Each path is a new rotation, seen through one point. The rows after it are directions, each followed by how far the rotation turns it, in degrees a step (0 if it stays put).
Each turn is a multiple of 5 degrees from 10 to 175, or 0.
Each row of a path follows its step; steps can be skipped.
Rotation 1:
step 1: 0; 38; -101; 194; 2; -24; -193; -156; -138; -7; -8; -74; 293; 9; -118; 148; -222; -13; 4; 289; 7; 46; 176; 75; -125; 209; 93; 20; -70; -13; 52; 120; 95; -67; 136; 157; -92; -12; 12; 5; 56; -51; 90; -65; -142; -142; -14; 19; -183; 64; -88; 101; 25; 356; 285; 215; 50; -222; 252; 120; -187; 17; -43; 123; -211; -132
step 3: 10; -29; 104; -71; -223; -123; -243; -166; 52; -306; -151; -144; -98; -143; 18; 61; 6; 139; -139; -125; -91; -3; -66; 21; 205; 81; -100; 40; -111; 48; 104; 156; -250; 80; 143; 122; -18; 188; 115; -139; 19; -146; 157; -207; -13; 137; -32; -276; 73; 32; 65; -271; -53; -26; -213; -99; -8; 156; -134; 78; 86; -128; -259; 144; 31; -114
step 4: -82; 147; -130; -16; 275; -130; -68; -18; 160; -130; 303; -10; 60; -178; -62; -60; -8; -165; -285; -171; 102; -41; 58; 106; 47; -55; 13; 58; 149; 125; -182; 17; -162; -28; 82; -88; -142; 141; -105; 90; -86; 189; 6; -222; 216; 372; 76; -2; -26; 64; 222; 199; -67; -68; 119; -173; -30; -125; 20; -23; -270; 133; 4; -85; 7; 73
step 5: -133; 80; -78; -123; -83; 298; 69; 215; 124; 176; 88; -169; 60; 31; 15; -132; 16; -182; -102; 10; 59; 220; 210; -278; 31; -26; -197; 22; 103; -12; -43; 59; 47; 3; -177; 148; -73; -187; -122; 23; -201; 79; 160; 143; -83; -94; -74; -46; -48; -38; 182; -271; -48; 47; 19; 7; -106; -70; 91; 25; 124; -80; -129; -117; 368; 282
step 7: 124; -92; 162; 138; -119; 147; -182; -104; -108; 54; 72; 217; 20; 0; -144; -67; 131; 34; 165; -170; 150; -173; -29; -175; -76; 14; 170; 190; 6; -227; -193; 36; 57; 14; -94; 38; 127; 49; -3; -177; 11; 231; 73; 126; -269; 23; 63; -63; -326; 116; -143; -69; -60; 144; 222; -16; 134; -64; -136; -160; -169; 175; 180; 44; -26; -217
step 9: -31; 159; -125; 5; -149; -288; 9; -27; 69; -74; 58; -366; -95; 109; 290; 220; 140; 47; 117; 135; 122; -91; -297; -43; 104; -7; 129; 187; -160; 137; -26; -148; -163; 140; -66; 98; -79; -93; -118; 197; 5; -32; -5; -175; 37; 132; 19; 76; 2; 172; -59; -33; 300; -90; -62; -76; -13; -135; -233; 81; -51; 34; 16; 184; 34; 50
step 10: 13; -143; -6; -217; 134; 98; -85; -32; -92; -302; -23; -68; 86; -151; -25; -32; -158; 27; -66; -148; 0; -188; 236; -54; 97; -276; -224; -161; -1; 65; -312; -145; -159; -129; -204; 161; -69; -270; -10; -113; 94; 175; 116; -209; -40; 49; 128; 98; 42; -2; -80; 149; 157; -45; -185; -30; -57; 16; 183; 177; -30; -37; -71; 112; 121; -89
step 11: 35; 64; -2; 377; 185; 138; 53; 238; 317; -133; 149; -152; 54; 101; -27; -20; -75; 106; 154; -220; -48; -62; 97; 73; 72; 44; 139; -1; 128; -56; 162; 15; -143; 10; 47; 50; 29; -57; 33; 127; -104; 62; 14; 188; 48; 67; 25; -84; -66; -96; -44; -8; -156; -236; 12; 175; -39; 54; 454; 9; 17; -113; -165; 20; -34; 296
step 12: -8; 171; -96; 108; -117; -20; -189; 230; -88; 68; -234; 76; 160; 68; -158; 40; 18; -109; 75; 80; -157; -64; 118; -222; 217; -1; -204; 206; -123; -220; 123; 126; -15; 136; -154; -255; 8; 135; 93; 150; -127; 162; -36; -180; 228; -102; -27; -29; -48; -220; -77; -105; 37; 62; 194; 246; 59; -16; -38; 173; -3; 163; -8; -219; 56; -119
step 17: 109; -52; 77; 33; -151; 12; -137; 278; 216; -267; 39; -17; 274; -281; -57; -94; -81; -37; 20; 92; 27; -291; 167; -31; 307; 104; -34; 186; 75; 144; -95; -89; -32; -110; 151; -77; -207; -39; -44; -87; -38; -58; -52; 137; -142; 42; -330; -128; 166; -38; 140; 77; -84; 7; 192; -13; -105; -243; 107; -8; 73; 48; 31; -36; -16; 64
-4; 76; 14; -3; -27; -25; 12; -32; 42; 31; -1; -14; 20; -13; 28; 46; -39; 47; -8; 27; -11; -32; -67; 12; 8; 16; -16; 30; 24; -50; -10; 20; 21; -14; -20; 39; -17; -29; 34; -71; -56; -48; 62; 103; -19; 69; -24; 39; -38; -2; -15; -37; -55; -2; 26; 33; -26; 12; 2; 28; -32; 4; -14; 85; 59; -6
175
10; -28; -22; 16; -9; -8; 20; -18; -74; -15; 72; -1; -7; -42; -33; 34; 52; 22; -17; 65; 16; -64; -45; 43; -9; 3; 22; -4; -27; -39; 61; 33; 4; -20; -26; 69; 82; -25; 26; -33; 3; 30; 13; 25; -1; 17; 30; -33; 87; 32; 71; 6; 92; 0; 30; -28; -32; -19; 15; 30; 21; -6; -32; -20; -8; -20
55
36; -5; 47; -4; -26; -60; -26; -50; 1; -50; -40; 5; -17; -43; -31; -30; 0; 29; -16; 46; -16; 26; 41; 33; -2; 45; -31; -4; 65; 32; -14; 79; -29; -44; 14; -3; -21; -37; -84; -16; 1; 17; 81; -18; 22; -53; -42; 44; 60; -4; -19; 0; 27; 31; 5; 70; -34; 53; 47; -16; 13; -26; 40; -34; 14; -20
155
-5; 31; 96; -33; -16; 35; 6; 28; 9; -74; -20; -56; 55; 5; -26; 22; -8; 46; 9; -32; -12; -57; 2; -28; -11; 2; 24; -26; -9; -42; -24; -27; 48; -55; -16; -31; 19; -11; -68; -73; 41; -26; -25; 36; 3; 0; 10; 1; 21; 15; -16; -7; 33; 29; -130; -22; -12; 6; -34; -38; -3; 22; -44; -15; -50; 20
95
-15; 28; -28; 3; 72; -6; 41; 14; 22; -3; 14; -16; 0; 7; -19; 20; -47; -46; -77; 13; 10; 38; 28; 26; 5; -17; 15; 7; -4; -37; 14; 32; -29; -8; -7; -12; 39; 105; 12; -31; -45; 14; 44; -16; 49; -16; -94; -39; -27; 42; 43; -31; -23; 65; -62; 7; 51; 48; -4; 29; -4; -7; -70; -41; -2; -50
35
30; -67; 5; 27; -8; 15; -37; 24; -24; -23; -91; -30; -9; 60; -13; -19; 27; -28; 21; -42; -13; -91; 13; 1; -38; -38; 58; 1; 32; -1; 21; -6; 18; -16; 38; 9; 35; 62; 87; -36; -28; -15; 69; 14; -9; 45; 35; 3; -5; -47; -13; 1; 13; 8; 18; 51; 39; 68; 18; -9; -29; -66; 30; -36; 11; 29
80
